Rotation paths and how fast each direction turns (degrees a step)
Each turn is a multiple of 5 degrees from 10 to 175, or 0.
Each row of a path follows its step; steps can be skipped.
Path 1:
step 0:  12  32  -8  -5   8   8  13  -4   7 -22  14  34 -42 -10 -16  -6  24   7  36  18  -5  27  41 -29  31   7 -50  60  16 -13 -34 -24 -12 -10   7 -21 -13  10   4 -71 -12   2  49 -31 -50  35  16   9 -15 -10 -10 -13 -11  24 -40  15 -20  -8  -8  52 -14 -61  17  12  62 -49  12  32 -10  33 -14 -47
step 2:  -1 -31  -3   9  35 -43  21   0 -20 -24 -49 -32  -5   0  -7   6 -31  24  -8   4  16 -11 -43  -5  -8  38 -33  25  16  33  11 -52 -31  10 -40 -16 -17  32 -29 -25  -3  11   1  -6  28 -11  61 -24 -45 -26  15 -28  -4   8   1  25  27  22  78 -38 -41  -4  23 -55   6  14  14  12 -28  30  28 -36
step 6:    8   21   22    2 -105  -35   -1  -25   18    5   16   15  -13   -1    1   15  -43    6   -5  -10   18  -37   -7    6   14  -60   -8    1   23   27  -13   38  -27   16  -29   -1   11   -9   16  -13  -33   26   25  -35   36   -6   19  -10   25   32  -51  -17   34   -3   33  -46   23   22   22  -29    9  -24   -4  -53   28  -49   10  -46  -30  -24    2   -1
step 8:  53  10 -41  12 -31  42 -12  15  -2 -30 -11  -2 -63  -3 -22   1   2  35 -21  14 -10  12  12  37  50   8 -10   5   3 -45 -41 -37 -35   7   2  25 -25   2  30   9   1 -28  18 -15  74  16  32  11   9  -8  16   4 -60   7  15  36   0  26  -1  30  34  63 -27   3 -26 -57 -13 -29 -13 -17   8  24
step 10:  15  19  32   2  25  -6  54  13  11   6   0   4  29 -17 -22  30 -20 -14  19 -14  15  28  26  46  22  17  -2  10 -17   3   8  38  -2  -7  51  59   1 -29  12  33  14 -24  31 -43  17   5  -1  59  10  -3 -11 -32 -28   1   1  28  56  19  28  44   3   4  71 -20  48  28  39  -5 -49   4  14 -48
step 29:  15  47   2 -24  34  28 -56  -9  14  -2  32  -2 -28   8 -53 -17  -1  -6 -15 -22 -40  72  -1   2  -2   4  12 -29  41  27 -36   2  -6 -25  41  11  -9  22 -23  12  16  36   0 -41  21 -41  31   0  -8  38  42 -48 -50   0 -20   6  18  -6  19   1  20  33  50  28  36  -4  -8 -10  28 -47 -30  25
step 30:   2 -26  39  11  27   4  50   3 -25  26 -18 -43 -14  58 -41 -39  28 -37  35  31 -27  28 -38  21 -31  66  24 -10  27  -2  12 -13  19 -63 -26   0  11  28  20  60   0   9   5 -24 -13  36 -23  14  49 -18 -10 -26 -49   7   1  15  16 -14   1  17 -41  14 -29 -17   5  14   6  25  33   2 -26  -4
  0  -9  10  -2   4  -5  10   4   3  -5   0   0  14  -1   6 -12   9   5  -9   9   1  -3   0   0   4   1 -11   1   7   4   3  -3   5 -11 -10  -7   6  -6   0  -3  -2 -10  -6   9   1   3 -11  -1  -1  -1   1   0  -5   8   0  -1   0 -17  -2  -3  -9  -2   6   5   3 -15   0  -7  12   2   0   3 => 170
 -9  -4   2   2  13   1  -1   8  -6   5  -8  -2  -1   9  -5  -6  -6   4   1  12  -3   5   1   2  12  -3  -2  -4   4  -7  -2   2  -5  -9   8   0  -7  -8   4  -6   0   0   5  -8  -9  -7   1   2 -10  15   9   2 -11   1  10   7  -6   1   8  -4 -12 -10   3   1   1  13   2  -4  -8  -5   3  -1 => 40
-11  -8  -4   5  11   5   0  -3   7   5  -4  -8   0   2   4 -12  -3  -8  -6   2   1   4   8   5  -2 -13   2  -3  -5   6   6  10  -5  -2   8   1   2  10  -9   3   7   9   1   7  -7   9   1  -4   0  -4 -13  -8  -2   9   1   0  -4 -10  -9   1   8  -4  -8   0 -11   3 -11   5  -1   4   5   8 => 175
  1  -6  -4  -3   1   3  -3   0  13  17  -6  -7  10   3 -10  24   2   0   8   6   4  -5   0  -8   3   2   4  -3   5   0   9   3  -3  -8 -12   4  -4  -5 -15  -2   1  -1  -2   0   3   4  -5   0   2  -2   0  -6   1   6   7  -1   0   6   3 -11  -1   3  -5  -9  -4  -5   3  -4  -4   7   6  -2 => 100
 -5   7 -14   0   0   3 -17  -4   9  -4   0   2   4   3   1  -2  12  -2  10   3 -11   4  -5   1   5   7  -2   9  -1 -12  -2  -1 -10  -3   3   4  -9   6  -4  -5  -4   4   2   8  -2  -5 -13   6   5  -3  -6  -4  -6  -2  -1  -2  -4  -4  12  11   6   1   1  13   0   0  -4 -11  12  -3   0  -4 => 100
  2  -8  -6 -12   3   4  12  10   9  -2  -5  -3   3  -1   0  -4  -4   3   8 -10   5  -8 -13   4  -4  11   3   5  13  -5   2  12  -7   3  15  -2   3  -7   2  -2  -9  -1  -3   1   6  -1  -8  -1  -5   5   3   1   7   8 -10  -3  -8  -2  -9   7  11  -3  -1  -5   5   7   2  -3  -6   0  -7   4 => 120
  6   1  -4  -3  11  -4   0 -17  -5   5   3   4  -3  -6   3  -2 -11   5   0   9  -1  19  -4   3   3  16  -9   5  -7   6   0   5  -1  -4  -1  -7 -11  -8   0   1   6   0  -7  -5  -7   9  -6   6   3   1   1  -1  -4   5 -14  -9   6   4  -2   5  -1   4   3  -7  -8  -5   3   2 -10   6  -6   0 => 35
Path 2:
step 10:   1  11  45  54  17  22  15  22  34 -41  39 -12 -35  21  12  36  -1  36 -12  13  24 -33  -7  -4   8  -1   0   4  30   6 -23   1   8  16 -37 -27  12   4  12   9 -28 -59  -2  45 -32 -33 -15   6   7  29 -24 -17  15  47 -24 -47  36 -13 -17   3 -11 -35 -23 -31 -36  54  30  14   3 -26  21 -11
step 12: -29 -14  -6   1 -25 -19  11  16  12  91  17 -35  55   2 -12  18  30 -12  -6 -24 -27  -9  10  12  11  21  33  11 -16   7 -16  -7 -13  20 -23  19  19 -24   5  18  -7   3 -17 -13 -57 -33   9 -20 -41  16  25  54 -16   2  16  34 -48   5  29  17  -3   1 -54   3  44  28  37  13  10  34  12  15
step 13:  31 -30  -4   9  14   0   9   9  29 -45 -14  14 -42 -24  13  40 -55  -3  47   0 -19  -5  14 -40 -22 -11  -4   1  26  10  23  -2  29  -5  35  26 -22 -11 -17  27  48   1  18  18   4 -41 -31  28  36  20 -44 -18 -24  -3 -28  26  34 -22 -25  35 -11 -20  36  -3  45  20 -48 -24   4  25   9   6
step 15:   8   2   5 -13 -45 -32  15 -49   0   8  -2 -58   4   3 -33 -55  -2  17  -5 -12 -36 -11 -27  23  -3  21  16  25 -20 -34  23 -20  30  66 -25  13 -45 -12  33 -11  11  29  17  23 -28 -30 -19 -26  -9   4 -19 -35  28  29  24  -3  10   9  13  11 -24 -35  -2 -21 -61   4   7  -3  12 -27   3  46
step 16:   1  23  14   0  45   6 -26  34   7  22 -21  18 -21  28  -6  -3 -32   0 -63   3  -2  26 -18 -41  30  34  15  18  40  17 -13 -11  10   7 -13  16  33  14 -24   4 -21   4  43  18  20  -1  34  59   6  29   2  29 -29  -9 -21  33 -13 -55 -34  -1   3   0 -10 -11  15 -41   8 -17 -69  23 -33 -24
step 20:  27  75  37 -12 -15  15  26 -24  10 -24  14 -16   4  41 -45  -8 -28  32  23   9  31  24  44  -7  17  25   9  32 -10  -3 -36 -29  -6   4 -46   3  31 -18  -9   0 -31 -10 -47  -6 -19  -1 -21  35 -15 -39  12 -55  12 -17  18   7 -30  29   7 -28   1   0  39   1  22  26 -14  15 -37 -25  20  32
step 21:  -2   1   8  23  -5 -18 -31 -26 -19  20  16 -19  -6 -52  29   0 -30 -22 -23 -23  16 -51  11  -6  25  14 -66 -38 -32 -12  14  10  36  41  18   7 -18  11   8  14 -21 -28  49 -17  14   1  15   8 -12  -3  39  66  -4  10   9 -19  26 -42  24 -47 -17 -10 -33 -52   0 -11 -41 -12  15  16 -29   0
  3   1  -6  -1   1  -3   0 -18  -1  12  -4  -5   4  -6   5  12 -11   1   5   0   0  -2   3  -7   0   6   9  -3   8   9  -9  -8   3  -2   6 -11   2  -3  -4   6  -7  -6   3   2  -3   5 -10   2   5  -4   2 -10   5   6 -13  10  -6  -2   1  -7   4  -4  -4  -5   8 -16  -1   0   2   2  10  -4 => 95
 -7  -4  -5  14  -1  14  -6  -5   1  10   4  -7  12   1  -4   3   3  -7   8  11  -7   2   3  -3  10  -7   4   2  -2  -7   8  -6   5 -14  -1  10   0   0  -3   1  -7  -6  -7  -7   1   1  -2  -4  -3   6   0  -7  -5   3   3  -5   7 -14  -6  -3   1  -2  -8 -11 -10   5   9   2   9   0  -7  -1 => 155
Path 3:
step 2: -26 -35 -14  10 -47   0  10   8  52 -22 -22  -2  -1  -1  -2   4 -33 -23  57  33   3 -10  21  55  45   7   3  -7 -53   1 -20 -11  19   3  16  -3  -2   4  72  25 -19 -65 -28  59  11 -58  13 -16  10 -16  -2 -20  21  -2 -40  36 -40  35  20  -9  16   3  67 -14 -14   7 -27   1  10  -6   7 -13
step 10: -13  13 -12  -4   0 -25   5  38  13  17 -30  33 -12  52  34   1  21 -21  64 -23 -24   7  48  -2 -17  61 -17   3 -23   2  -7   1  44  -4  15  12   4   5  59 -19   1 -32 -21 -16   2 -27   9  19  31 -54  21  67 -26  53 -47  -4 -12  25 -11 -14  -3  11   5  19  13 -22   5  16  66  10 -55 -34
step 13: -35 -51 -26  -6  -3  37  16   2   0  38  -5  16  36  -7  -9  30   0 -23  36 -15   3   1  53  -8  -4 -12 -54  12 -12  37 -29  -6  41  33  -3  -9   3 -40  32   6  15 -63 -53 -28 -11 -36  44  45  -2  -5  29 -33 -19  39 -36 -21  -5  16  -9 -37 -58 -15   1  39 -15 -50  -1  21  12  -7 -23 -26
step 14:  -8 -67 -43 -19 -19  27  23  -6  -4 -12 -27  -6  10  -3 -13  -1   5  -2  18  -6 -17   7  34 -49  10   6  63  35 -47 -11  16  15  26   4  20  37 -35  18  60  14  -5 -14 -22  11   8 -47  21  21  25   9  -9 -23 -44  47 -57 -26 -41  34 -20 -32 -26  62  -1  33 -36  17 -40  23   5  12 -23  19
step 19:   3  22 -48  29 -29  13  34  -1  23  -1 -28   5 -13 -16   9 -28 -35  10  52 -35 -45 -16  12  22   1   8 -12  43  13  43  55  19   5 -37  29 -23 -21  27  58  -6 -18 -45  31  21   3 -34  50  -6  26 -39  29  -4   0  -3 -28  18 -57   4 -33 -64  -3  -2 -13 -14   4  10  -3 -38  44 -14  14 -30
step 27:  -6 -73   6 -12 -34 -11  16  -9  46  -9 -22 -36  -3 -19  29  25 -38  11  49 -25  18  -8  11 -19 -16  34 -21   7  -7  15 -11  16  42 -17   1  -9 -58  23  35  18 -43 -56 -89  34  14 -25  23  29  13   6 -24  38  -7  31 -13  17 -21  15   5 -14  -6  12 -23  24 -25  25   8  -1  44  26 -21  11
step 29:   7 -16  26   9  -3   8 -33  13   7  27   3   1  41 -34  18 -16   6  16  18   2 -22  -8  57 -24 -18  35 -27  52 -33  70 -10   3  20  35  21 -27  13 -66   1 -20 -11 -54 -29 -14 -15 -43  59  35  21  -3   1  16 -18  55 -13   4 -39  12 -10 -57 -23 -22 -37  14   6   4 -29  -4  27   2 -26 -38
 -1  -8   3 -19  -3  -3  -4   2  -5  -4  -5  -7   6   7   6   4   3  14   5   5  -1   0  -1  11  -1  -7   6  -7  -7   2   5   1   2  -1  -6  -5  -6  10 -14  -7  -3  -8   5   0   3  -9  -3   6 -10  -2  -3  -8  10  -7  -1  -2   1  17  -6  -4  -7   6   4  -6   2  -8   0   2  -6   6   8  -2 => 155
 -8  14  -2  -1  -5   6  -1  -1   0  -3   7  -1   0   1  -2  -7 -19   7   7  10  -1   5   4   8   9  -1   6  -1   1   0  -5  -3   1   4  -7  -6   3  -7   2  -9  -6  -3  -3 -18 -12   9  11  -6 -10  -1   1   8  -3  -3  -7  -2  -1   0  -1 -14   1  -4  -8   4   7  -7   4   3   3  -6   5   3 => 110
  0 -10  -7 -11   4  -5   5  -5  -9  16  -9  -4   5  -4  -6  -3   7  -1  -1   2  -2  -7  -4  -1   6 -14 -11   8  -2  10   8  -1   7   1   6  -9  -6  -4  -3  -9  -7   2   1  -7  -1  12   5  -1   0  14   1  -5   0  11  -3   6  -9   1   4  -1  13  -4  -3   2  -3   2   1   7   7  -2   1   4 => 45
  4 -18  15   2  -4   4   6   7   3  -4   9   1  -4  -4   8  -3   2  -5  18   1   4  -7   1   5  -1  -8  -5   7  -4   7 -11  -1  -1   5 -11  -4   2  -2  -4  -2  -2   0  -7   6  -1   2   1  -6  -2   6  -6 -10  -8   1   3  -4   7 -12  11   5  -8  -2  -2   1  11  -1   9   2   1   8   5   7 => 155
 -6  -7   8   6  -1   3   0  -8   4  -1 -11   4 -11  -6   6  -2 -12  -3   3  -1  -8  -7   7  -3  -3  -5  -5   2   7   2  -8   2  -5  -1   2   0  -6   0  -7   5  -2 -13   1 -12   8  12   2   7   3  12   6   5   7  -3   6  -2  -3   1 -12   5  -8  -2   4  -4  -4   2   0  -7  -6  -9   8 -16 => 175
  0  -1   3  -7  -7  11   7  -6  -6  -8   6  -2  -3   6  -2  -6   0  -5  -9  -3   4  15   2 -10  -8   1  -7  -6   2  -9   2  -7  14  -7   3  -3   0   7  -9  -3  -1  -4  -4   0   7   4   9  -2   2   4   6  -7   2   8 -17   0  12 -10   2  -3  -1   6  10   9   2  -4  -2   2   0   8   1 -10 => 85
 -8  -1 -11   2  -4   4   6   5  -5  17  -1   0  -2   7 -15   4  -5   1   5  -7   1  -7   9  -2   7   3  14  -4   1  -1 -13  -5   0   4  -5   4  -6  -6  -5   5  -1  -5   4   4  -5   5   1   3   6   0  -3 -15   4  -5  -7  11  15   2   2   9  -2   7   0   4  -9   4   1   6 -10  -3  -3   4 => 35
 14  -2   0  10   9  -1  -6  -7   1   0   6  -4   0  -3 -12  -8   4   9  11   7   2 -12 -11   4  -2   3   1  -8  -2  -7   6  -9  -7 -13   4   9  -8  -6   3   1  -3 -10   9  -5  -2   0   8   1  -4  -5   2 -10   8   1   2  -6   5  -8  -7   6   5   4   4   2   9  -3   4   2  11  -2  -6  -5 => 25
